Each row is where one point has got to under a steady rotation. How many steps took it there?
The counts run from 0 to 949.
[ 12   5  -2  22 -12  -9 -11  17   2  28 -19  -4 -34   7  -2 -29 -28  -3
 -28  -5  43  48   9  12   5  35  17 -27 -26  16  15  14 -25 -42  40] -> 802
[-13 -10   3  36 -33  -9  -5  15 -20 -29 -15 -22 -12   4   0 -37  36  30
 -11 -15  -7  49   5  -8  -2  13 -25 -41 -19  -8   2 -19  -5 -20  30] -> 649
[  6  43  10  18 -35  -6  19 -12  -6  35 -33 -15  -4  18  -3 -31 -25   9
 -48  -6  26  17 -47 -15  26 -26   1 -23 -17  11   4  14  18   1  17] -> 701
[-35 -10  18  54  17 -33  -2 -14 -18  38 -10 -28 -19 -25  16 -30  32  13
  16 -10  21  19 -16  -8 -23 -10 -32 -14  10  30  -2  18  -2 -38  14] -> 267
[-26  43 -11   3 -34  -1  17  12 -20   5 -30 -16 -21  19  -2 -32 -18   4
 -44  -3   9  31 -62 -13  19 -32 -15 -16 -12   0  14  16  27   5   3] -> 702
[-31 -19 -25 -20   5  -3 -13  26 -30  24 -44  -7 -43  -3  13  12  -7  19
 -46 -22  -8  -1 -13  -3 -21 -21 -33   5  23  17  10  17  30  14 -14] -> 210
[ 21  -9  -5  14 -28   5 -15 -14  10  59 -34  13 -39  24  -1  -2 -49   3
 -47  13  42  13  -1  -4 -11  -8   7   7  -5  24 -13  13   2  20  17] -> 448
[ -1  18  31  57 -15 -20  -1 -10  -8  34 -13 -24  -3   9   9 -35  32  11
  -4  -7   6  35 -36  10  19 -10   7 -24 -16  18  -9  26  24 -28  25] -> 642
[  7 -13  24  43 -28 -16 -16 -21   4  47 -17  -4  -5  29   9  -3  14  33
 -17  16  26  17   3  11   7 -23   4 -18 -25  36 -32  29  13   7  15] -> 759
[-26   6 -13 -16 -36  31  -7 -17  -5 -16  -8   9 -24  -4 -22 -59  -6  24
 -44  -6   3   7 -26 -24 -36 -17 -22 -36   8 -16 -12 -15  -7 -17  15] -> 709
[-33   4  -2  37 -50   4 -18  10 -14 -34   6 -27 -25  38  -3 -17  28  25
 -24  31   5  36  -8  -7  -7 -22 -26 -16 -24   1 -21  17   4  15  -1] -> 141
[-11  -9  22   8 -23  20 -32  -7  -2  35   6 -17 -42  35   7  10  27  21
 -51 -16  -5  28  11   9 -38 -15  24  20 -10   9 -22  44  13  -4  -9] -> 388
[-21   5  24  35 -24  15 -20 -34  -7 -12  20  -9 -24   4 -13 -49  29  27
 -24  -7   8  26   2 -25 -54  -6 -16 -33  -2  -3 -17  -8 -23 -37  16] -> 399
[-26  45  28  30  -6 -23  24 -28 -17  48 -11 -28 -28  12   7 -18 -13   0
 -24 -16  22  22 -34 -27  -3 -34  -9   5   6  18  10  18  14 -12   5] -> 931
[-20 -12  16  51  -4   2 -11 -27  -7   0   2  -5 -34 -15  -7 -52  16  10
   0   3  28  29   5 -24 -45  11 -25 -25   5   5 -10  -5 -30 -35  24] -> 30
[  2  -7   6  27  -8 -13 -22  20  -1  22  -5  -4 -15  14   7 -19   2  19
 -20  -4  30  42  15  24  10  29  14 -38 -34  22  -6  24 -18 -50  35] -> 647
[  7  23  27  34 -35 -21  -2  -1  -1  26  -7 -17 -11  32   6 -18   1  29
 -34   1  28  38   0   1  21   4  20 -24 -42   8  -6  18  -4 -30  30] -> 781
[ 22 -26  20  11 -15  33 -23 -17  17  46 -31  19 -18  -5   4 -26  16  18
 -44 -20  -2  15 -16  21 -23  -5  34  -4   3   9 -27  32  20 -16  14] -> 485
[ 13  -3  -8  42 -30 -31   6  21 -20  13 -49 -20 -29  24   2 -21 -15  20
 -20   5  26  53   5  -2  26  13 -15 -24 -33  12  19  -5   4   6  26] -> 43
[-14 -42 -21 -11 -23  -3 -24  14 -19 -10 -38   4 -14  -1  -4  -6  20  62
 -28 -15  -7   4  20   2  -7 -10 -43 -43   1  13 -20 -13   3   3   9] -> 360
[ 16 -33  24  32 -26   9 -36 -12  10  40 -10   2 -31  33   4   6  19  26
 -38   5  13  20  19  18 -28 -11  11   3  -9  29 -38  38   9  18   1] -> 758
[-33  -2  -8  28 -25   7 -30  -1  -4 -17  33 -16 -36  30  -7 -19  14  16
 -24  39  29  32  -3  -3 -44 -18 -14 -14 -25  11 -21  34 -18  -5   0] -> 142
[-39   0 -29 -18  -6  14 -27  -4   3   6   8  17 -32   5 -13 -19 -27  20
 -48  25  37 -11 -16  -6 -37 -24 -16 -26   3  19 -25  28 -27 -26  12] -> 844
[-15  15 -22 -30  -5  -7 -18  17  -6  23 -12   7 -16   2  -5 -15 -31  25
 -56  -9  26  -1 -22  10   3  -3  10 -46 -14  14   0  22 -14 -51  28] -> 85
[-11 -18  15  34 -24  10 -10 -10 -16 -24  -9  -9 -27  -1  -1 -49  30  21
 -14 -15   7  43  19 -21 -36  20 -27 -25  -8 -11 -13 -26 -23 -25  21] -> 29
[ -6  -5   0  -8 -39   3 -21  13 -12 -15 -18  -6   1  12  -8 -22  35  59
 -52 -36 -12  21   9   9   0 -12  -5 -50 -18  -8  -7  -5  10 -30  19] -> 242
[-17   2  23  19 -39  10 -13 -11 -13 -26   5 -15 -22  16  -8 -42  37  40
 -30 -25 -11  34  17 -14 -21  -3 -18 -31 -13 -17 -12 -24  -9 -31  10] -> 398
[ -1 -37  26  44 -13   9 -23 -27  -6   6 -12   2 -25 -17   0 -35  42  30
  -9 -21   2  23  15 -13 -46  10 -22 -23   7   1 -25 -19  -9 -19  18] -> 265
[-12 -24 -45 -27  -9 -17  -9  34 -25  16 -49   3 -27   0  -3  -1 -24  38
 -40 -13  16   8  15  -7   0   4 -37 -36  -4  19   8 -10  -1  -8  21] -> 204
[-25  -1  12   5 -18  16 -13 -50   5  23 -10   9 -14  -5 -13 -28  -3  28
 -40  -7  18 -18 -22 -23 -36 -41 -19 -19  24  12 -30  -4   4   3   7] -> 849
[-10 -17   1  -3 -12 -13  -6  12 -33  27 -39 -23 -54  18  13  19  -7  19
 -36 -33  -1  29  35 -22 -39  -4 -27  26  11  14  16  -6  10   9  -2] -> 676
